Some points:
[ 21  39 -44 -17   8 -45  10  41  24  25 -49  -5  38  22  10  54  21 -11
  84 -36 -29 -13   0   2  74 -34  10  32 -15 -19 -65 -13 -14 -18   8  15
  31 -37   2  40  11 -42 -14  -1  31  35 -13 -33  24   0]
[-10  77 -28 -15   0 -26  20  32  50  30  16  22 -23 -64 -56 -36  35  24
 -16  13 -27  28 -15   9  10 -48  16   2  25   5  80  -1  27  13 -19 -31
  33   6  -2 -31  -4  20 -27   2  -6  59 -12 -13   9  35]
[ 57  16 -20 -18 -46 -28  58  -7 -26 -21 -16   8  40  -8  34 -26 -13  19
  27  31  24 -28 -13   7  23  10  36  16  -4 -15  25  23 -28 -34 -32  13
 -83  51   4 -17 -94  13 -15 -37 -60  -7  27 -18  17 -22]
[-10 -51  -8  23 -51  -4  -3  14  46  10  49  49 -35   1  30   0 -60 -24
 -18 -32  29  -8 -39  30  44  30  -2  24  45 -31   3  18  13  53  -2  80
  21 -21  65   4  17  22 -16 -45  23  10  52  14   8  10]
[-45 -14  36 -21  -5  49 -43  16  43   8 -41 -23  23  43 -17  -8 -27  14
  42   6  13  62 -41   0   1   9   8 -36  44  42   4  20  -7 -56  32 -18
  52  -4 -16  23 -40  26   0 -75 -46  -4 -27  -9  27  44]
[-27  21  49  15  35  19 -25  64  -3  36  13  31   0  -9  71   3  20  33
  13 -12  35 -42  19 -57 -19  35  63   8 -39 -49  45  16  38   2  31  11
  16  -2 -11   9  24 -12 -60   7 -10 -61 -16  25  34   7]
[  7  17  11  75 -22 -19  15 -16 -45  37 -83  45  -3  29 -29 -24  -9 -13
   4 -15   5  15  33  49 -15 -56 -13 -18  37  10  46  21 -36   0  27  -7
   0 -58  23 -23  18 -17  11  23   4 -60  -8  19  40 -35]
[-46 -53  -8   3   0  21  31  26  -8   7 -10 -29 -45  -7 -56  18  15   1
 -17  34   5  20  15  29  34  15  -9   0 -29 -45  -7  79 -20 -15 -24 -56
 -54  36   9  33  22 -23 -12  16  39 -17  27 -72  55  23]
[-20  -4  -5  37   3 -51 -10  -6   4  13 -31  -1  33 -24  26  37  35 -31
 -20  29 -52  53  36 -18 -28  57  44  12  56  -5 -35   2  24   8 -71 -35
 -16  -2  22 -11 -18  27 -16 -43  57 -15 -18  47 -34 -20]
[ 44  14 -38  26  38  36   0 -53  48 -32   2   5 -41 -43  28  28 -15  15
  14  22  -5   4 -42  27  32 -16  66 -23   2 -20  18  22 -54 -25  31  -8
   7  -1 -43  36  33  48  31  11  37 -35 -39   7 -63 -15]
[-14   1   4 -33  -5  -4  -4 -38   1 -24  39 -88  37  45  35  21   2 -85
 -25  35   6  -7  37 -10  12 -43  43   0 -14  32  54   3 -25  -5  28   7
   7 -15  14 -39  38  22  -1  -3  29  41  -6  26  72   0]
[ 15  -6 -15  -7  16  -1   7  13 -46   4 -50  -6 -46   1   1 -18 -57 -41
 -47 -31   6  17   5 -40 -42 -25  26  21  -4 -41 -43  22  66  22  52 -12
 -17 -23 -45   9 -16  62  17   9 -36  71   0 -43 -15 -47]
[-51  11 -11 -34  53  26  86 -18 -53  29  20  21   8  13  77   5  53 -28
  25 -19 -10  32 -41  34   0  36 -20 -54  -5  19  30   0  31  48   9  21
  13  -8   6  24 -31  -1  59  18   2   2  26  -3  -8  21]
[-36 -51  -8 -21 -34   6  15  20 -20 -25  20   2 -51   5  22 -63 -11   6
  23  11 -61 -24  -6   2  31 -65  25 -48 -27  27 -86 -10  16  13  -7 -27
 -25 -22 -21 -52  -3  -8 -50  10 -23 -42 -22  46 -25  24]
[-27  10  10  13   0  13  22  15 -11   7 -11 -25 -47 -43 -35  33   5 -49
 -50 -20  69 -11 -14 -33  22  -5   0 -71 -10  -4 -43 -57 -23 -44 -51  64
  36  13 -18 -62 -50 -36  12   0  -1  -5 -41 -17   3 -39]
[ 11  -8 -18  11  64  -4 -34   5 -56   2  -3   5   7  48 -44  -4  -6 -39
   8   2  32 -72 -36  25   1   1  -8  38  18  26  19  57 -17  31 -17 -31
  14  26  -8 -23  -9 -58 -23 -29   2  36 -13  36 -83  18]
[ -1  -3 -30  -1 -22 -15 -96 -45  -5   5 -12  10  -1  -8  23   1  21 -31
 -29  31 -14 -16 -87 -61  -1  -6 -43 -23   0 -36  12 -61  -8  19 -10 -35
 -29 -42 -45 -25   9 -38  -4  -6 -16 -34  53 -70   7  13]
[ 34  25  39 -26 -27 -11  -5  11 -13 -42  30 -31 -39  50  -4 -53  33  20
  -2 -67  -4 -18  28  -5 -11   6  32 -35  61 -41  -4 -20 -40 -12 -56 -51
  46  15 -13  53  29 -10  31   5   1  19  54  25  -2 -27]
[ 25  50  -8  49  14 106 -14  15   1  11  36   7  49  -5   6  17 -51   1
   8  31 -26 -11  53  25  50  37 -34 -10  40  18 -36 -19  32  51  -8 -19
  21  41 -12 -13  17   5 -18  37 -42  -7  21 -15  35 -45]
[ 89 -38  11  53 -16  11  -7  77  11 -34  29  31   4  21 -23   6  30   9
  17  50  22  24 -15  -8 -32  30  51   7 -16  74   4 -21  51   4   4  29
   2 -25 -18 -10 -15 -23  46  56  42  10  19 -18  17  33]
[  5  -1 -21 -49 -74  21 -14 -11 -43  25  -3 -49   2 -35  25 -36 -26   7
  54 -18  37  -4  20 -30 -14  12 -54  51  40  15  27  27  35 -44 -26  -2
   8   7  21 -17  32   8  25  50  47 -35 -45 -30 -60  10]
[ 11  44  63 -20 -34  12 -26   0  65  77  23  -3 -11  21 -16  52 -20 -11
   7  -6 -17  29  32 -35 -19 -47 -19 -26 -38   5   0  40 -17  48  11  27
 -62  33  -2  18 -30 -31  43   2  10   0  31  39 -52  11]
[-45  10   3  68 -12  -9  15 -17  20 -15 -10  14   4  63  28  25  26  84
 -23  10  26 -20   6 -12  43  14 -57   3 -17 -14  -3  -5  14 -68  10 -24
 -26 -10  15 -46  32  26  39  22 -15  76  -3  38 -36  12]
[ 41 -13  17  -4 -16  -8  29 -21  25  23  35 -13 -32 -10 -23   6  24 -38
   1 -31   3 -22  23  47 -41  61 -77  -4 -41  15  -4 -20  -3 -34  21 -23
 -19 -73 -54   5 -34  39 -91 -19   4  -5  -4   4  -3 -23]
[-35 -28  -4  17 -23  11   3 -25 -14 -41  22  18  19  42  -7 -14  27  51
  16   3 -49 -23  -2   8 -73 -35 -34   9   9 -39  10 -18  -2  20  21  52
  -1  75 -14  18 -25 -11 -18 -31  62  20 -62 -48   7 -51]
[ 17 -49  20   3  -1  -5 -40 -37  14   4  14 -11  33 -68  -4 -32   4   8
  12  -7  12  -9  21  42 -26  14  17 -18 -34 -56 -16 -14 -29  38   0 -27
  -7 -40  72  11 -30 -34  29  28 -64  51 -82  -5  11  24]
[-30   1 -21   1 -28  25  -8  41 -20 -37 -23 -13  31 -24  -7 -38   9  -5
 -94  14 -25   6  22 -14  24  -5  -9  24 -59  53  21 -20 -23 -21   8  30
   1 -29  49 103  -7 -15 -25  -9 -24 -15   8 -10 -66 -37]
[ 11  25  97 -40  27  -9 -10 -81 -11  16 -21   7 -13 -34   3 -24  32  32
 -29   6 -29   4  -7  25  27  30  20  36  31  52 -53  26   9 -11  32  75
  -7   5 -12 -15  46 -32 -19   9  -3  20  29 -18  22  16]
[-20 -67  18  -7  30 -35  -9 -16  23  19 -22 -30  62 -55 -42  23 -19  36
  13 -43   8 -49 -37  22 -11 -45   0   5 -26  36  22 -16  55  -9 -32 -21
   5  29  -8  15  23  30  40  -7  -1 -28  50  34  23 -63]
[-10  -2  -4  -2   3 -63  18 -14 -28  10  36  -6 -14   2 -27  32 -17  23
 -14 -38  18  40  11 -28  31  25  15  53  -4  34 -14 -68 -59  44  93 -54
  25  64  16 -14 -14  22   9   0   2 -44  -1  -9   9  41]
[ 32  16 -40 -55  72  12  31 -11  55 -30 -15 -16  10  36 -17 -28 -44  10
 -42   6   9  53  -7   7 -14  -5 -38  47   7 -67   0 -30  32 -27 -11  14
  -8  -1   6  -7  -5 -53 -10  23  15 -46 -17  75  20  29]
[ -1  31   2 -18  34 -18  24  15   2 -89 -29  10   8 -13 -40  31 -17 -13
  47  12 -13 -26  20 -21 -86  10 -30 -27 -14 -14 -19  12 -35  10 -23  34
  15 -10  42 -30  69  45   0 -18 -38 -21  32 -29 -26  52]
There is one direction along which these points spread out most. Take the direction at right angles to it along which they spread out most. Go by this last direction. Where along it does each point below lie, from 0 to 99? 50 is the average, and the first point above lies past it. One standard deviation of the points above along it is 16.
[ -1  31   2 -18  34 -18  24  15   2 -89 -29  10   8 -13 -40  31 -17 -13
  47  12 -13 -26  20 -21 -86  10 -30 -27 -14 -14 -19  12 -35  10 -23  34
  15 -10  42 -30  69  45   0 -18 -38 -21  32 -29 -26  52] 66
[ 25  50  -8  49  14 106 -14  15   1  11  36   7  49  -5   6  17 -51   1
   8  31 -26 -11  53  25  50  37 -34 -10  40  18 -36 -19  32  51  -8 -19
  21  41 -12 -13  17   5 -18  37 -42  -7  21 -15  35 -45] 29
[-10  77 -28 -15   0 -26  20  32  50  30  16  22 -23 -64 -56 -36  35  24
 -16  13 -27  28 -15   9  10 -48  16   2  25   5  80  -1  27  13 -19 -31
  33   6  -2 -31  -4  20 -27   2  -6  59 -12 -13   9  35] 60
[ 21  39 -44 -17   8 -45  10  41  24  25 -49  -5  38  22  10  54  21 -11
  84 -36 -29 -13   0   2  74 -34  10  32 -15 -19 -65 -13 -14 -18   8  15
  31 -37   2  40  11 -42 -14  -1  31  35 -13 -33  24   0] 61
[-27  10  10  13   0  13  22  15 -11   7 -11 -25 -47 -43 -35  33   5 -49
 -50 -20  69 -11 -14 -33  22  -5   0 -71 -10  -4 -43 -57 -23 -44 -51  64
  36  13 -18 -62 -50 -36  12   0  -1  -5 -41 -17   3 -39] 25
[ 32  16 -40 -55  72  12  31 -11  55 -30 -15 -16  10  36 -17 -28 -44  10
 -42   6   9  53  -7   7 -14  -5 -38  47   7 -67   0 -30  32 -27 -11  14
  -8  -1   6  -7  -5 -53 -10  23  15 -46 -17  75  20  29] 69
[  7  17  11  75 -22 -19  15 -16 -45  37 -83  45  -3  29 -29 -24  -9 -13
   4 -15   5  15  33  49 -15 -56 -13 -18  37  10  46  21 -36   0  27  -7
   0 -58  23 -23  18 -17  11  23   4 -60  -8  19  40 -35] 63
[ 17 -49  20   3  -1  -5 -40 -37  14   4  14 -11  33 -68  -4 -32   4   8
  12  -7  12  -9  21  42 -26  14  17 -18 -34 -56 -16 -14 -29  38   0 -27
  -7 -40  72  11 -30 -34  29  28 -64  51 -82  -5  11  24] 49
[-20 -67  18  -7  30 -35  -9 -16  23  19 -22 -30  62 -55 -42  23 -19  36
  13 -43   8 -49 -37  22 -11 -45   0   5 -26  36  22 -16  55  -9 -32 -21
   5  29  -8  15  23  30  40  -7  -1 -28  50  34  23 -63] 66
[ 11  -8 -18  11  64  -4 -34   5 -56   2  -3   5   7  48 -44  -4  -6 -39
   8   2  32 -72 -36  25   1   1  -8  38  18  26  19  57 -17  31 -17 -31
  14  26  -8 -23  -9 -58 -23 -29   2  36 -13  36 -83  18] 69
[-45 -14  36 -21  -5  49 -43  16  43   8 -41 -23  23  43 -17  -8 -27  14
  42   6  13  62 -41   0   1   9   8 -36  44  42   4  20  -7 -56  32 -18
  52  -4 -16  23 -40  26   0 -75 -46  -4 -27  -9  27  44] 56
